In the data rows, the value 128 means zero.
Some points, one per row:
[184 84 129 118 86 108 119 156 182 127 90 110 175 158 73 106 127 78 95 151]
[163 159 156 136 79 120 146 87 120 128 182 120 104 125 173 93 136 128 110 138]
[94 106 105 104 181 93 124 194 92 96 73 128 136 105 98 172 64 116 157 97]
[173 145 129 148 84 95 163 108 148 140 130 103 110 136 146 100 114 109 98 143]
[68 113 98 66 61 194 103 134 187 196 135 166 193 116 62 89 194 192 105 107]
[156 98 129 130 121 136 162 86 91 121 143 118 131 100 129 111 147 139 123 132]
[113 155 174 119 131 134 147 131 147 120 146 102 178 123 139 119 157 151 129 103]
[113 148 148 176 138 117 122 140 131 93 125 122 77 146 153 144 132 145 148 97]
[90 159 91 135 140 138 81 133 169 104 84 189 123 101 62 131 125 133 155 97]
[130 139 164 125 129 125 163 102 139 154 148 106 180 141 142 133 138 137 135 113]
[109 193 158 177 90 64 144 155 138 92 87 110 101 78 121 63 76 153 125 65]
[171 77 108 66 129 194 132 64 113 179 152 170 140 70 84 115 177 132 154 121]
[126 93 99 133 164 140 85 146 92 166 147 139 97 179 85 147 104 112 191 133]
[132 167 105 97 158 151 157 78 131 148 79 156 118 65 129 151 118 82 104 70]
[197 78 132 129 61 78 89 194 199 102 60 96 181 189 62 80 116 70 102 186]
[116 115 107 132 142 127 123 155 114 156 143 128 106 120 124 162 110 119 119 97]
[138 177 157 174 76 84 176 98 142 153 142 92 126 115 119 77 118 143 162 91]
[116 161 153 129 85 105 125 151 110 110 134 88 82 115 134 68 113 184 145 143]
[148 119 160 146 167 148 177 64 116 122 149 90 189 121 149 115 194 109 129 99]
[99 119 94 92 169 122 71 194 97 144 127 144 107 138 125 185 107 113 129 114]
[130 88 69 129 141 128 161 135 116 154 77 143 83 99 82 155 125 82 150 124]
[86 132 117 104 90 194 63 74 199 156 148 197 193 106 62 63 176 192 64 95]
[150 109 141 122 73 131 159 64 97 135 158 93 96 64 87 67 154 168 104 112]
[132 137 116 121 159 175 96 107 153 114 140 170 114 132 127 156 157 135 167 106]
[114 130 98 130 135 119 127 153 118 148 115 145 89 106 111 155 110 143 124 79]
[105 177 135 139 151 108 140 134 109 144 98 118 104 130 143 144 129 95 153 93]
[86 193 190 196 132 64 133 194 117 66 77 70 164 171 146 87 94 149 194 171]
[134 193 165 126 141 103 137 146 127 143 184 86 157 185 191 153 73 99 85 140]
[131 133 125 101 118 147 136 115 126 141 141 147 103 121 121 127 102 144 138 104]
[91 107 182 81 147 110 152 128 118 176 134 78 193 151 122 107 142 140 134 138]
[101 186 61 96 171 194 63 65 199 73 130 197 165 142 120 191 194 92 64 128]
[109 94 103 116 138 108 82 194 85 121 134 134 112 121 102 156 101 140 163 128]
[115 159 145 160 118 95 141 129 114 90 96 109 120 107 114 88 92 147 123 98]
[110 156 140 196 92 65 116 179 80 109 159 80 74 194 144 138 90 134 182 195]
[154 166 163 142 94 110 141 88 125 117 154 109 134 110 178 86 127 123 102 131]
[137 144 114 66 111 178 117 120 129 164 168 126 99 104 150 132 165 119 119 141]
[128 128 116 117 176 167 93 123 126 117 131 156 99 147 148 180 152 107 181 146]
[152 94 160 135 124 118 151 114 150 124 129 103 161 175 138 144 126 108 123 130]
[115 101 95 137 163 153 95 124 84 157 135 125 89 174 77 139 117 108 167 134]
[163 122 94 66 140 176 170 64 121 140 60 193 144 64 69 101 129 92 133 65]
[98 138 137 117 114 152 102 154 164 113 140 131 135 141 100 121 115 181 136 97]
[124 171 109 128 82 131 143 150 150 147 151 133 84 98 136 131 107 148 123 85]
[84 177 67 117 172 186 63 142 184 66 93 197 163 137 93 144 155 103 131 149]
[71 147 174 93 99 131 129 153 160 141 133 104 193 167 93 81 100 186 103 109]
[94 185 83 70 163 155 94 125 131 130 81 172 114 115 125 176 101 93 76 75]
Here are 24 more points, each followed by its number:
[197 63 61 196 61 145 122 153 199 108 60 166 69 64 98 63 192 116 64 195] 0
[165 126 152 111 122 143 119 74 105 137 169 129 127 136 164 128 136 127 114 174] 1
[129 123 175 140 148 125 162 93 131 111 148 108 156 153 168 145 144 127 130 115] 2
[108 93 111 98 132 119 147 148 87 142 94 124 102 111 87 158 90 156 148 111] 3
[139 118 174 149 132 131 173 101 136 131 152 112 152 149 161 131 146 135 132 113] 4
[118 132 125 88 150 154 91 143 108 132 143 124 100 130 149 165 147 120 153 165] 5
[96 179 127 173 185 93 76 178 134 77 70 149 158 146 143 183 156 69 164 163] 6
[143 140 111 119 163 175 107 100 140 130 152 171 94 116 139 165 168 106 163 113] 7
[167 152 135 125 75 135 136 86 125 153 181 122 82 111 158 93 141 140 130 128] 8
[139 95 119 120 125 137 134 125 107 122 140 142 87 114 123 131 130 155 155 139] 9
[133 133 114 137 191 167 96 106 132 110 118 172 93 148 147 187 160 95 192 126] 10
[103 98 110 86 104 156 98 138 179 196 146 154 168 121 85 113 187 155 121 124] 11
[117 143 136 116 139 109 117 151 123 143 140 110 151 142 132 126 85 139 130 118] 12
[138 129 169 102 151 110 153 110 118 139 133 101 170 81 140 106 165 128 141 110] 13
[166 106 125 87 134 168 130 72 109 151 137 158 142 89 126 113 156 119 134 135] 14
[112 141 156 106 128 119 138 135 128 145 137 119 148 161 128 127 64 138 117 113] 15
[147 171 162 151 84 105 125 111 119 102 148 111 101 155 175 83 95 151 106 158] 16
[111 138 146 100 111 136 130 119 144 153 140 129 177 114 111 94 125 146 113 103] 17
[148 103 112 78 143 167 163 87 116 123 83 169 138 101 99 109 127 114 136 89] 18
[133 137 156 120 162 120 145 128 114 144 144 100 140 111 168 138 178 137 159 120] 19
[115 116 119 127 134 107 96 166 112 124 127 113 122 109 99 115 120 158 156 127] 20
[87 116 105 125 165 116 94 194 100 122 104 121 129 120 132 157 119 114 97 102] 21
[171 63 90 176 91 142 94 156 165 71 63 149 121 93 98 83 163 113 82 191] 22
[82 73 86 89 173 113 130 179 87 112 60 147 112 124 77 193 64 125 148 93] 23
Which three of these numbered points are nearest to each point below, ignoring the 3 directions in which the first points spread most? Their numbers follow each, nearest first.
[135 98 109 147 132 146 140 117 111 130 153 146 86 127 134 149 127 156 145 120] > 9 8 20
[136 148 77 179 153 164 99 148 199 76 99 182 120 173 158 174 156 82 112 195] > 10 7 16
[178 84 88 171 102 137 98 160 176 90 84 142 135 84 114 82 187 123 88 170] > 22 0 9
[197 63 61 196 61 120 166 144 199 121 60 143 63 64 82 63 168 82 64 195] > 0 22 9
[124 120 150 108 157 113 137 128 110 133 121 110 157 89 133 125 152 123 124 105] > 13 21 19
[137 137 138 152 118 122 168 122 156 120 116 118 118 147 136 124 108 114 105 127] > 4 17 15
[129 128 179 107 165 101 143 133 123 180 134 83 186 121 175 148 194 116 163 125] > 19 13 4
[68 68 88 66 83 194 68 134 192 196 144 189 193 116 62 96 194 192 91 125] > 11 20 9
[143 106 108 126 133 147 136 112 109 132 151 148 75 110 138 151 130 140 139 121] > 9 8 7
[159 109 154 124 101 137 122 76 106 118 172 117 143 159 167 99 136 127 105 182] > 1 14 5
[116 124 125 110 125 113 106 161 108 130 149 123 109 138 126 140 97 137 147 134] > 12 17 9
[149 182 163 159 83 102 132 93 116 107 163 103 107 147 176 85 105 153 114 155] > 16 8 1
[68 86 171 102 61 104 180 115 123 196 129 79 193 150 62 63 153 192 108 129] > 3 23 11
[132 193 159 114 145 104 145 122 132 161 182 83 158 141 191 147 102 89 68 114] > 12 15 17
[68 156 114 105 61 136 146 153 162 196 143 116 154 101 62 74 194 190 143 92] > 11 20 17
[103 177 110 156 191 143 63 156 149 66 91 171 193 149 175 193 194 62 119 195] > 6 10 2
[197 63 61 196 61 97 175 171 199 116 60 136 63 64 91 63 128 71 64 195] > 0 22 9
[168 83 106 66 150 193 125 64 107 167 134 178 148 80 101 128 168 112 146 132] > 14 9 1
[197 88 152 78 61 71 133 194 199 165 60 67 167 194 72 150 77 62 133 133] > 18 3 23
[143 155 151 196 151 106 159 104 121 117 129 106 77 109 176 141 194 134 167 87] > 10 7 6
[131 104 160 196 61 86 165 121 84 143 158 86 70 156 94 70 122 192 170 151] > 9 20 11
[150 142 154 150 106 132 108 113 104 131 190 112 130 192 184 119 106 144 113 190] > 1 16 5
[145 103 149 158 101 130 131 91 93 106 149 126 107 149 143 106 127 154 135 155] > 9 14 1
[131 96 93 132 158 130 91 152 101 174 160 140 108 143 94 149 117 121 187 133] > 11 20 9
[123 173 138 127 102 123 109 121 136 97 142 136 126 132 145 86 114 139 101 140] > 16 8 17
[81 130 120 126 157 104 78 194 104 123 112 120 121 122 131 167 119 139 96 113] > 21 17 12
[68 122 87 78 61 175 133 132 173 196 148 140 183 90 62 77 194 183 129 89] > 11 20 17
[131 169 138 117 126 119 115 130 124 133 166 103 125 140 170 124 115 122 95 137] > 12 16 5
[131 103 167 179 114 92 142 146 119 101 148 96 125 151 155 114 148 177 157 137] > 9 4 7
[156 109 125 75 136 166 112 75 97 144 167 134 109 152 157 145 133 110 109 171] > 1 5 14
[83 175 131 167 108 72 149 173 113 196 101 89 105 117 106 102 152 147 185 99] > 11 20 17
[108 88 158 156 149 89 117 122 76 66 72 104 167 134 108 91 102 140 123 159] > 18 14 13
[102 137 127 144 138 84 70 194 121 123 141 113 113 125 113 137 106 172 159 123] > 20 17 11
[119 126 124 66 134 166 88 151 112 139 165 118 105 126 150 162 144 137 136 181] > 5 1 8
[138 152 154 113 141 115 151 117 115 168 145 94 139 100 173 130 164 115 144 114] > 19 13 17
[77 103 178 170 175 88 114 194 101 66 111 83 128 186 191 192 116 164 109 173] > 2 4 19
[141 121 153 193 85 108 167 93 96 137 142 98 78 118 114 89 160 182 150 112] > 9 20 11
[105 105 80 108 61 147 150 149 181 195 123 131 149 120 63 109 156 148 119 120] > 11 3 20
[148 176 95 80 118 180 149 129 160 196 190 143 112 96 160 193 142 94 121 79] > 12 8 17
[134 153 161 101 144 115 150 121 121 144 133 104 188 107 138 106 133 117 128 103] > 13 17 12
[99 121 172 161 119 68 124 144 97 66 63 108 149 112 104 63 79 166 116 122] > 18 23 20
[167 120 153 115 94 132 136 78 111 135 183 110 138 134 166 105 144 117 96 172] > 1 5 14
[134 140 116 117 146 189 94 109 171 111 154 175 123 135 119 147 154 154 156 96] > 7 10 8
[169 135 129 98 81 158 138 83 128 158 176 141 93 104 146 96 141 131 129 113] > 8 16 9
[105 143 168 127 111 115 156 122 139 135 127 105 159 131 117 109 129 160 136 97] > 17 12 15
[150 96 127 87 149 161 112 83 91 126 149 135 125 154 143 148 136 110 115 173] > 1 14 5
[197 63 61 196 61 155 114 163 199 76 60 157 100 64 93 63 187 112 64 195] > 0 22 9
[110 101 131 103 191 175 142 107 116 128 125 144 137 194 191 193 110 88 65 123] > 2 4 15
[147 135 156 124 117 129 124 87 103 121 162 110 119 148 176 107 110 114 109 176] > 1 16 14
[173 137 141 97 114 143 129 76 125 156 187 123 125 149 177 131 149 113 118 164] > 1 5 8
[160 177 146 143 82 122 131 103 139 148 186 117 91 121 178 101 134 138 117 136] > 8 16 7
[81 193 184 196 174 64 100 194 121 66 75 67 183 177 155 118 121 106 194 195] > 6 13 19
[84 135 126 131 162 92 68 194 105 113 114 115 122 118 124 148 114 148 113 120] > 21 20 17
[151 153 156 125 110 120 142 106 127 132 157 107 129 144 159 111 133 124 140 150] > 7 1 5
[111 99 137 77 140 161 87 178 100 113 149 94 116 169 134 150 120 151 181 195] > 5 9 14
[121 111 95 144 172 156 79 144 123 137 138 156 110 183 112 160 130 106 173 151] > 7 10 14
[197 66 81 169 88 130 72 188 199 71 60 139 151 73 86 63 166 104 64 195] > 22 0 14
[99 81 109 83 181 104 117 188 95 91 64 154 155 91 95 173 76 118 151 102] > 23 3 18
[150 133 144 123 120 122 125 100 93 126 160 97 113 153 159 116 113 114 129 175] > 1 14 5
[197 150 175 125 92 64 160 194 199 195 121 67 142 173 97 154 84 62 189 123] > 11 12 17
[110 80 79 97 152 145 139 172 103 135 102 147 87 77 85 187 117 145 158 65] > 3 23 20
[162 63 150 193 94 134 158 87 90 133 190 107 86 188 159 112 146 177 153 178] > 9 1 10
[144 125 166 142 162 140 170 79 121 128 149 93 190 132 154 119 184 115 134 107] > 2 4 19
[112 122 138 118 138 114 139 146 119 141 122 127 137 151 113 139 65 136 133 105] > 15 12 17
[129 121 147 92 124 143 82 112 101 128 150 124 119 168 164 145 119 124 112 182] > 1 5 16
[153 122 128 144 136 122 145 134 132 149 151 123 93 131 134 151 130 129 159 121] > 7 9 11
[108 99 164 138 149 89 125 126 89 101 90 98 175 132 124 103 124 138 135 155] > 13 14 18
[123 116 142 121 139 114 136 120 98 98 107 118 131 129 136 116 113 130 120 126] > 18 14 17
[136 168 121 96 81 150 132 91 122 151 162 113 77 89 149 99 137 146 110 118] > 8 16 5
[197 63 61 196 61 64 193 188 199 196 60 80 63 167 62 113 64 62 105 195] > 0 22 3
[113 152 130 114 123 133 131 136 124 121 134 139 99 145 130 135 68 139 121 101] > 15 12 17
[143 77 117 102 153 130 137 102 93 132 121 129 142 130 130 149 115 119 139 147] > 14 9 1
[120 157 118 66 124 179 98 126 116 154 174 124 106 125 160 163 152 118 124 165] > 5 1 8
[119 193 68 160 138 151 63 146 196 109 151 197 154 162 156 140 152 62 93 134] > 7 16 8
[130 105 132 102 124 158 105 137 105 131 169 118 113 148 153 145 139 147 151 186] > 5 1 9
[168 113 98 195 104 110 140 130 174 66 76 160 81 100 126 92 84 100 91 187] > 22 0 16
[178 91 85 181 93 154 142 89 179 79 85 172 89 89 108 88 160 100 82 166] > 22 0 9
[166 64 69 173 92 146 125 117 164 79 60 179 82 81 91 92 144 117 90 162] > 22 0 9
[125 123 157 196 61 68 151 145 79 123 152 69 64 150 96 72 122 192 174 164] > 9 20 11
